[[-30 -19  27 -12  10   5 -14  31 -22  11]
 [ 31  31  -4  33 -29 -30 -20 -17  33  18]
 [  0   2   6   3  -3  -3  -6   3   2   4]
 [ 22  22   0  21 -22 -24 -17  -8  21  15]
 [-11  -8   8  -5   5   3  -4  10  -9   3]]
|
[[ 31  31  -4  33 -29 -30 -20 -17  33  18]
 [ 22  22   0  21 -22 -24 -17  -8  21  15]
 [  0   2   6   3  -3  -3  -6   3   2   4]
 [-11  -8   8  -5   5   3  -4  10  -9   3]
 [-30 -19  27 -12  10   5 -14  31 -22  11]]

[[-15  33  35 -10 -19 -14  35  34 -30 -12 -17 -29  16 -13 -30]
 [-42  22  24 -42 -37 -42  24  23  15 -43 -40   8  16 -42  14]
 [-40  16  17 -41 -34 -40  18  17  23 -42 -39  16  14 -40  23]
 [ 21  12  10  27  13  22  10  12 -33  26  18 -26  -5  23 -32]]
|
[[ 21  12  10  27  13  22  10  12 -33  26  18 -26  -5  23 -32]
 [-40  16  17 -41 -34 -40  18  17  23 -42 -39  16  14 -40  23]
 [-42  22  24 -42 -37 -42  24  23  15 -43 -40   8  16 -42  14]
 [-15  33  35 -10 -19 -14  35  34 -30 -12 -17 -29  16 -13 -30]]

[[ 22 -15 -32  -5 -29]
 [-23  15  30   4  29]
 [-13   2 -20  -4  -4]]
|
[[ 22 -15 -32  -5 -29]
 [-13   2 -20  -4  -4]
 [-23  15  30   4  29]]

[[-12 -21 -27  -3]
 [  6  33  -2  11]
 [ -4  15 -24   5]
 [ -5  10 -26   4]
 [ 10  11  27   1]
 [ -7 -32   4 -11]]
|
[[-12 -21 -27  -3]
 [ -5  10 -26   4]
 [ -4  15 -24   5]
 [  6  33  -2  11]
 [ -7 -32   4 -11]
 [ 10  11  27   1]]

[[-27  18  16  35   6   2 -16 -23   6   2   8  23]
 [ -9  26  14  -3   4  -1  -9 -14  -8   2  16  25]
 [ -1  21  10 -11   3  -1  -4  -7  -8   2  14  19]
 [-14 -10  -2  25   1   2  -6  -6   9  -2  -8  -6]
 [ 37 -30 -21 -21  -6   2  27  39   6  -1 -17 -33]]
|
[[ 37 -30 -21 -21  -6   2  27  39   6  -1 -17 -33]
 [-14 -10  -2  25   1   2  -6  -6   9  -2  -8  -6]
 [ -1  21  10 -11   3  -1  -4  -7  -8   2  14  19]
 [ -9  26  14  -3   4  -1  -9 -14  -8   2  16  25]
 [-27  18  16  35   6   2 -16 -23   6   2   8  23]]

[[ -5 -27   5  24  16  13]
 [-22   0  30   1  22  -2]
 [  0   0   4 -35  15  24]
 [ 18 -33   6  29  -3   6]
 [-31  35   1  -5   7  -7]
 [ 10  31 -29  -8 -17 -22]
 [ 27 -21  17  14  26  24]
 [ -4 -33  -1  15  13 -20]
 [ 19 -30 -34  24  10  12]
 [  9  28 -22  -8   8  27]
 [  6   3 -32  15  16  -4]
 [ -2 -12   2  -7  24 -17]]
|
[[ 19 -30 -34  24  10  12]
 [  6   3 -32  15  16  -4]
 [ 10  31 -29  -8 -17 -22]
 [  9  28 -22  -8   8  27]
 [ -4 -33  -1  15  13 -20]
 [-31  35   1  -5   7  -7]
 [ -2 -12   2  -7  24 -17]
 [  0   0   4 -35  15  24]
 [ -5 -27   5  24  16  13]
 [ 18 -33   6  29  -3   6]
 [ 27 -21  17  14  26  24]
 [-22   0  30   1  22  -2]]
---
[[-11   1 -25  24  -9]
 [-14   4 -20  30  -8]
 [  4   5  38 -12  12]]
|
[[-14   4 -20]
 [  4   5  38]]

[[  0  40  13]
 [ 13 -10   5]
 [ 13  -1   7]
 [  3  36  13]]
|
[[ 13 -10   5]
 [ 13  -1   7]]

[[  6 -14  32]
 [ -3 -35  15]
 [-17 -36 -30]
 [  0 -29  21]
 [  1  28 -24]]
|
[[ -3 -35  15]
 [-17 -36 -30]]

[[-35  18 -36 -38]
 [-17  41 -18 -20]
 [-31  23 -32 -34]
 [-23 -10 -23 -23]
 [-33  35 -34 -35]]
|
[[-17  41 -18]
 [-31  23 -32]]

[[-6 15 39]
 [-6 15 25]
 [ 5 10  7]]
|
[[-6 15 25]
 [ 5 10  7]]

[[15 -6 44 27]
 [ 1 -3  2  0]
 [11 17  6 10]]
|
[[ 1 -3  2]
 [11 17  6]]

[[  9  -9   0 -43]
 [  0 -34  11   1]
 [ 17  -8  -3  27]]
|
[[  0 -34  11]
 [ 17  -8  -3]]
